In the rows, 128 means zero.
Each path is a new rotation, seen through one point. The rows after it are directions, each followed by how far the rotation turns it, in degrees each step (0 if it stays put).
Each turn is a multiple of 5 degrees from 10 to 175, or 0.
Each row of a path follows its step; steps can be skipped.
Path 1:
step 0: [128 117 129 126 140 125 125 124 136 123 125 140 130 122 133 135 131 125
 130 123 136 131 131 130 132 129 134 134 122 133 129 123 127 131 126 126
 123 133 127 133 133 138 123 128 131 120 125 136 129 126 122 130 131 126
 133]
step 1: [126 126 125 121 129 136 131 131 136 134 127 127 117 120 127 122 124 132
 132 122 129 130 125 130 125 119 131 122 122 131 126 126 131 127 125 125
 124 132 132 137 128 130 134 124 126 124 116 136 127 118 135 122 126 131
 133]
step 2: [128 121 131 133 132 136 135 133 126 136 126 121 125 129 128 133 122 134
 125 137 133 129 129 131 130 128 122 137 134 128 137 130 131 132 127 139
 129 125 136 132 132 130 128 126 129 129 118 134 128 124 127 131 129 140
 136]
step 3: [125 121 127 131 129 127 127 134 140 128 127 130 120 126 125 130 136 123
 125 135 137 132 128 128 121 126 136 132 127 127 134 128 131 128 129 130
 123 121 133 124 131 136 127 127 124 122 122 128 119 135 121 136 137 124
 127]
step 4: [125 126 129 127 132 131 130 127 133 131 136 135 122 116 132 125 126 124
 132 117 125 136 123 124 137 124 136 132 128 132 130 127 133 132 121 127
 123 124 136 128 131 136 138 128 128 129 129 124 131 132 126 126 131 132
 137]
step 6: [124 121 128 130 136 131 133 133 130 137 122 125 126 128 139 128 126 130
 129 135 123 127 132 129 124 129 135 125 125 134 133 130 131 125 123 136
 119 120 123 129 130 133 130 135 130 117 124 133 117 125 122 125 127 131
 124]
step 8: [126 122 124 128 132 141 133 124 128 127 126 134 125 122 131 138 131 124
 124 123 124 145 131 133 126 129 128 138 131 124 123 127 136 128 134 126
 126 124 135 122 129 131 130 131 126 130 123 131 132 120 123 128 132 125
 132]
step 9: [129 121 121 127 128 131 126 132 133 134 127 131 121 129 134 128 125 125
 134 133 130 129 134 126 126 121 138 135 136 129 128 134 134 131 123 116
 118 127 123 136 125 128 123 133 125 125 122 133 130 128 120 120 124 130
 133]
step 10: [122 126 129 127 130 139 125 125 134 134 129 127 122 130 135 125 129 122
 134 142 129 130 124 119 125 127 121 126 129 137 125 129 127 137 126 134
 123 124 124 135 133 136 139 121 130 128 126 131 132 123 127 128 131 132
 128]
[130 128 129 129 129 126 129 128 125 125 128 128 130 129 126 131 130 127
 128 130 128 130 127 130 127 129 128 129 131 130 126 129 127 126 130 131
 129 127 131 129 128 128 128 128 128 130 128 129 129 126 128 128 128 128
 130] => 125
[130 128 128 128 128 130 128 129 128 130 128 129 129 127 127 127 125 128
 127 129 127 130 130 127 130 129 123 129 128 127 129 128 128 128 130 130
 131 128 128 126 129 128 129 125 128 128 127 129 131 128 126 129 127 127
 129] => 125
Path 2:
step 0: [126 133 135 120 130 131 122 129 129 121 126 134 134 123 130 128 122 134
 130 127 130 129 131 122 141 131 126 134 126 123 132 129 125 129 125 123
 116 132 136 127 123 117 126 134 132 128 129 124 128 130 126 130 112 139
 130]
step 1: [130 129 127 135 120 131 135 126 127 134 133 123 130 121 129 133 121 121
 134 131 126 128 125 125 119 129 121 137 123 128 126 125 129 131 129 125
 138 128 126 115 133 126 137 119 126 128 128 118 127 125 128 129 132 143
 124]
step 2: [127 130 130 135 145 126 134 130 135 133 125 125 130 129 121 122 125 130
 130 122 124 131 130 127 138 131 130 129 131 128 118 125 121 129 129 118
 133 125 121 132 118 132 127 129 127 125 128 129 113 123 128 122 124 127
 127]
step 3: [116 132 128 127 123 130 127 131 125 137 126 133 131 126 135 127 130 120
 130 129 129 125 126 117 129 137 113 124 122 121 126 126 123 131 123 125
 121 124 129 131 132 129 127 125 132 131 126 130 132 138 138 124 131 127
 141]
step 4: [127 131 129 128 127 130 127 134 124 131 120 125 133 123 123 119 124 134
 135 124 131 127 129 131 114 120 127 123 132 140 131 120 135 133 137 127
 137 126 127 120 121 139 127 129 126 125 126 131 131 125 135 127 136 127
 129]
step 5: [127 129 129 117 132 118 121 124 128 133 127 128 128 124 126 127 137 131
 129 121 131 131 134 134 142 130 126 135 127 127 125 134 135 129 134 124
 130 130 134 126 124 128 119 128 131 124 128 138 129 136 123 127 115 128
 137]
step 6: [120 126 131 125 120 129 125 127 134 122 128 136 123 120 136 128 122 124
 138 135 125 135 132 116 120 125 124 137 124 126 137 125 130 132 124 129
 134 137 125 120 128 120 129 133 126 132 125 127 132 125 128 135 127 134
 132]
step 8: [123 128 128 134 128 127 124 127 137 129 129 123 123 131 134 131 129 118
 127 129 128 131 128 123 133 137 128 127 133 116 113 119 118 130 127 125
 129 135 130 121 132 124 126 126 130 125 126 129 124 132 129 115 122 129
 137]
step 10: [130 135 130 128 126 119 132 131 122 139 124 122 131 128 120 125 131 134
 125 124 136 133 124 131 127 135 125 130 136 135 121 127 126 133 138 118
 131 129 129 125 129 131 127 120 138 124 137 131 138 133 124 131 123 120
 131]
[126 129 128 128 130 129 129 127 127 129 129 130 130 130 129 127 127 128
 130 128 129 129 128 129 129 128 127 129 130 127 128 127 129 130 130 126
 128 123 127 130 131 130 129 126 129 130 131 127 128 126 130 127 128 127
 127] => 45
[126 130 129 126 128 129 131 128 128 126 128 130 128 129 127 127 128 129
 124 125 128 130 128 130 127 128 127 129 127 127 129 128 131 128 129 126
 128 130 127 126 131 127 128 129 126 126 128 128 128 129 128 130 127 129
 128] => 65
Path 3:
step 1: [126 125 127 130 132 122 125 130 130 136 128 127 126 119 132 118 130 134
 130 121 138 131 137 123 130 134 126 119 125 126 121 120 131 126 130 123
 115 133 135 129 119 130 133 122 118 125 124 122 128 125 130 124 136 119
 122]
step 2: [120 123 116 125 135 131 130 136 128 124 133 131 130 128 130 133 128 126
 124 125 128 124 130 127 140 133 124 129 122 122 129 140 131 130 124 136
 126 126 123 123 124 123 122 127 125 115 127 120 133 133 118 122 141 125
 125]
step 3: [123 124 122 136 132 134 131 127 133 124 126 125 126 124 130 128 125 136
 137 131 138 124 134 127 122 134 131 136 130 130 127 127 130 127 136 126
 129 118 139 123 135 132 123 129 136 118 133 126 121 137 120 137 135 134
 126]
step 4: [132 128 130 128 127 131 143 121 143 120 127 133 126 130 129 125 128 133
 128 125 138 123 124 128 137 126 123 130 128 128 132 133 143 130 126 127
 122 126 127 128 129 122 123 135 131 127 128 137 125 118 133 135 126 129
 123]
step 5: [135 128 127 120 132 123 126 120 144 143 141 127 125 130 123 123 133 136
 126 127 130 124 123 117 131 126 129 122 131 135 130 127 121 127 127 128
 121 124 137 122 128 123 125 128 133 131 133 120 127 126 126 120 126 128
 129]
step 6: [132 125 125 123 130 140 123 129 124 131 138 116 121 118 126 128 126 135
 113 131 121 132 126 130 131 127 129 142 123 130 126 129 135 131 129 136
 125 120 124 125 129 126 126 126 122 133 127 126 123 119 127 124 131 125
 131]
step 7: [125 124 125 134 131 127 130 126 128 123 121 123 121 130 128 125 130 129
 124 131 127 121 138 130 126 124 128 136 132 131 126 113 120 139 134 123
 122 129 135 125 126 112 133 128 122 126 123 129 123 128 115 128 129 121
 130]
step 8: [118 111 114 130 133 127 139 126 127 132 128 125 125 133 133 121 123 130
 137 126 123 127 124 130 132 133 127 126 123 124 132 127 128 133 131 132
 115 129 118 126 123 129 134 132 127 126 129 131 133 121 129 133 123 125
 132]
step 9: [126 127 124 140 129 126 124 135 135 134 129 122 124 137 128 128 119 131
 134 123 133 127 126 116 127 136 127 127 125 132 136 131 129 134 129 120
 132 122 128 127 134 126 124 127 129 135 120 118 142 127 123 130 135 123
 124]
[131 129 130 127 129 127 127 126 129 129 127 127 126 126 130 127 129 128
 126 130 127 126 126 128 129 127 128 131 127 128 128 126 128 125 127 131
 128 127 129 127 128 127 131 128 128 129 128 128 130 130 129 128 126 126
 128] => 55
Path 4:
step 0: [131 132 127 126 119 124 134 132 129 137 135 126 127 119 120 123 118 134
 134 125 135 121 143 133 128 126 134 130 130 140 128 122 131 137 121 124
 130 119 132 119 129 133 125 127 121 134 128 126 126 134 127 136 131 131
 133]
step 1: [125 135 129 122 128 122 140 126 121 135 121 118 129 125 131 131 128 125
 128 128 130 132 134 141 125 125 127 135 129 126 128 124 126 129 130 126
 131 132 124 128 137 131 122 143 126 135 124 130 130 118 140 122 119 126
 136]
step 2: [126 119 127 135 122 133 134 130 118 128 120 127 121 121 123 116 121 120
 130 139 126 127 127 131 129 132 131 129 115 132 123 128 124 123 122 131
 129 139 118 130 129 128 127 124 135 126 118 124 135 126 131 132 119 128
 128]
step 3: [131 128 127 128 125 124 126 135 127 130 117 126 129 137 131 132 127 126
 130 137 133 121 135 125 134 130 126 127 135 133 127 122 120 116 126 130
 130 124 120 122 129 134 119 126 120 115 116 124 118 133 120 136 128 122
 128]
step 4: [132 118 128 136 127 126 133 138 126 137 130 133 132 130 124 131 120 123
 125 122 134 122 129 125 125 131 130 127 132 128 134 133 128 135 133 123
 126 126 132 125 128 123 123 133 113 128 113 140 129 134 134 122 128 127
 139]
step 5: [142 130 142 136 121 130 131 131 114 128 130 128 131 127 135 129 128 129
 124 125 121 130 129 137 124 131 141 127 131 144 115 122 130 132 127 127
 127 129 127 130 136 131 131 128 128 134 125 131 126 124 132 126 129 127
 132]
step 6: [131 134 125 124 115 120 128 125 125 128 124 121 123 129 118 128 126 124
 129 128 120 128 133 133 130 128 140 130 125 130 131 135 116 124 135 130
 126 135 120 136 137 134 115 121 120 132 131 126 133 130 132 131 129 128
 121]
step 7: [120 132 122 130 127 124 133 130 132 129 132 130 129 130 120 120 121 122
 129 135 126 121 123 143 118 132 130 127 130 130 130 125 126 116 135 125
 129 126 119 123 130 123 129 130 124 131 123 126 128 129 117 140 125 124
 143]
step 8: [140 122 119 128 128 124 127 131 130 131 130 115 126 128 130 126 127 116
 128 135 127 128 140 125 130 125 129 127 138 132 128 123 126 133 132 126
 130 129 133 121 131 121 136 129 129 131 110 134 126 116 128 133 122 125
 129]
[126 129 126 126 123 127 127 129 129 125 126 130 128 129 129 129 126 128
 130 131 128 126 126 127 126 128 129 126 128 129 128 130 126 128 127 129
 130 126 128 129 128 128 127 128 128 127 129 127 128 129 127 128 129 130
 127] => 100
